(in the rows, 128 means zero)
Each path is a new rotation, seen through one point. The rows after it are directions, each followed by how far the rotation turns it, in degrees each step (0 if it stays put).
Each turn is a multiple of 5 degrees from 10 to 175, or 0.
Each row of a path follows its step; steps can be skipped.
Rotation 1:
step 1: [133 134 121 130 126 134 137 131 122 132 129 127 129 135 131 131 124 126
 123 133 125 129 124 134 137 123 131 121 140 124 130 128 136 122 125 123
 123 128 137 133 121 136 130 123 128 129 132 120 131 134 132 119 127 137
 131 130 138 125]
step 3: [129 125 120 119 116 123 137 130 138 127 128 122 131 124 139 123 132 128
 121 127 128 131 127 129 128 123 115 128 134 130 128 129 131 132 131 122
 126 125 129 133 128 116 133 117 125 132 128 118 129 127 129 127 129 131
 128 133 125 124]
step 5: [117 130 131 124 130 128 124 134 122 127 127 125 123 130 124 129 133 126
 116 135 129 134 126 119 127 126 122 126 130 134 127 123 134 136 130 120
 131 128 117 137 125 119 133 128 134 130 139 129 128 134 129 130 132 130
 136 125 119 131]
step 7: [122 130 123 133 133 125 135 130 125 126 128 126 123 119 131 130 129 127
 122 140 128 135 128 133 128 124 136 131 121 130 129 131 118 130 128 123
 132 128 124 128 128 137 128 126 129 120 127 125 129 128 139 127 121 130
 132 119 109 125]
step 12: [121 130 130 132 133 124 134 122 130 129 133 134 122 128 145 127 130 130
 126 130 130 128 126 132 130 126 119 123 125 134 128 123 129 135 119 135
 129 140 131 118 128 131 136 124 124 127 127 133 136 130 124 121 135 134
 123 135 130 130]
step 13: [125 133 132 126 124 130 132 136 136 133 120 126 122 130 128 130 127 124
 132 138 130 120 117 128 126 127 134 129 126 115 129 128 137 136 126 123
 130 128 135 133 134 125 127 125 130 128 139 120 129 132 138 126 135 130
 125 131 135 125]
step 18: [123 120 122 131 122 125 122 132 129 126 127 115 136 125 126 131 124 130
 123 123 138 135 121 128 139 128 128 131 125 126 132 120 125 128 126 130
 123 124 133 120 129 125 129 131 118 128 135 125 127 130 135 128 126 132
 135 132 124 142]
step 26: [125 121 125 132 124 129 127 130 125 124 136 136 123 127 134 129 137 132
 130 128 129 123 120 133 134 131 124 135 128 132 128 128 122 130 137 120
 123 138 130 130 117 127 131 127 130 131 146 131 132 139 129 132 122 127
 126 129 132 130]
[127 129 129 131 129 129 127 127 128 127 130 126 128 128 129 129 131 128
 125 128 128 127 130 128 130 127 127 127 128 128 129 127 130 124 130 130
 127 131 128 128 126 130 128 128 127 129 131 128 126 127 128 126 128 127
 128 127 128 129] => 100
[128 131 129 128 127 132 129 130 125 128 127 127 127 125 126 127 128 127
 130 129 126 124 128 128 126 128 129 127 127 128 128 127 127 126 129 126
 129 128 128 128 127 130 127 128 130 125 129 128 129 129 127 127 126 129
 130 128 128 127] => 120
[128 128 131 128 127 130 129 127 129 131 126 128 128 129 129 128 127 126
 127 131 129 130 128 129 127 127 125 128 131 130 126 128 127 128 128 129
 129 129 126 126 130 127 126 128 129 127 128 126 126 129 130 126 129 130
 127 126 126 128] => 10
[126 130 129 129 126 128 124 130 127 130 127 127 129 129 125 127 129 129
 128 127 131 127 130 128 130 128 130 128 129 126 128 129 127 130 126 129
 127 128 129 125 129 128 129 128 127 128 127 127 127 128 131 128 127 127
 125 128 127 127] => 155
[130 126 130 127 127 128 127 130 130 126 128 130 129 129 128 125 126 129
 129 129 128 126 128 128 129 128 126 128 131 127 128 127 128 126 129 127
 127 126 130 129 124 127 130 128 129 129 127 129 125 128 131 128 128 129
 128 128 129 127] => 140
Rotation 2:
step 2: [127 123 119 131 123 116 132 127 134 118 133 123 126 126 132 134 127 126
 129 123 128 115 130 127 129 134 138 126 137 130 130 130 120 137 129 136
 127 119 134 127 138 131 130 125 124 125 133 124 124 125 122 121 125 125
 126 123 138 128]
step 3: [137 122 134 126 128 123 121 121 126 133 126 134 125 129 135 136 125 128
 128 118 121 128 133 123 124 137 128 123 132 120 124 130 140 131 118 131
 129 124 126 128 122 122 138 128 126 131 125 120 126 124 125 130 138 131
 119 137 129 123]
step 5: [129 132 121 129 125 125 130 123 132 118 131 125 118 130 129 132 134 130
 122 126 125 121 126 141 139 129 129 130 124 135 125 130 126 131 131 131
 127 120 134 129 137 138 132 123 123 126 131 121 124 130 121 118 126 118
 126 118 120 130]
step 6: [137 128 136 129 125 128 122 123 131 131 119 128 125 127 138 139 125 130
 122 127 126 131 128 119 133 132 133 123 126 129 135 126 135 124 126 130
 132 125 131 135 119 125 124 131 128 129 121 120 117 130 123 127 135 136
 113 122 126 127]
step 8: [131 130 130 119 137 126 127 122 127 125 132 129 116 137 126 127 127 135
 127 127 124 125 134 137 135 132 120 125 123 141 120 130 128 133 132 123
 125 118 123 127 133 127 129 131 131 130 132 126 129 127 130 123 126 114
 133 120 125 122]
step 12: [124 123 130 130 118 135 121 136 135 132 128 126 119 137 125 123 129 130
 121 135 130 132 136 132 126 133 137 133 121 127 126 122 131 133 126 135
 123 123 123 126 124 123 127 132 127 131 124 120 134 123 120 136 124 127
 123 136 125 136]
step 13: [136 133 124 127 127 128 123 130 125 120 129 127 120 134 132 129 128 119
 129 134 136 124 115 132 126 132 137 139 123 124 136 134 134 125 126 141
 126 133 136 123 130 132 127 128 128 121 140 125 128 134 128 124 135 124
 133 126 126 130]
step 20: [121 127 124 126 135 121 127 131 138 137 128 135 116 129 114 126 133 118
 126 129 123 128 128 131 124 128 125 128 128 132 120 125 127 126 131 141
 130 125 127 132 129 126 138 128 126 124 126 119 131 120 123 127 133 120
 119 130 130 132]
[128 130 129 129 126 129 128 129 128 128 129 127 128 129 127 124 127 129
 127 128 129 125 129 128 129 128 126 126 129 125 128 128 127 127 128 129
 130 125 129 127 128 126 128 128 128 130 125 127 128 129 127 127 129 127
 126 128 128 126] => 120
[129 124 131 129 126 128 129 128 130 129 127 128 127 130 128 129 131 131
 127 128 127 128 129 129 129 127 127 126 128 127 131 127 130 130 126 128
 126 127 128 130 130 128 127 128 132 127 128 129 130 127 127 127 130 130
 127 129 128 129] => 120
[128 131 131 128 130 125 127 130 128 128 128 129 128 128 128 127 128 127
 128 128 127 125 127 126 125 127 128 127 127 127 128 129 130 127 132 129
 127 128 128 129 126 131 130 128 130 128 128 130 129 127 129 127 131 128
 128 129 126 128] => 110
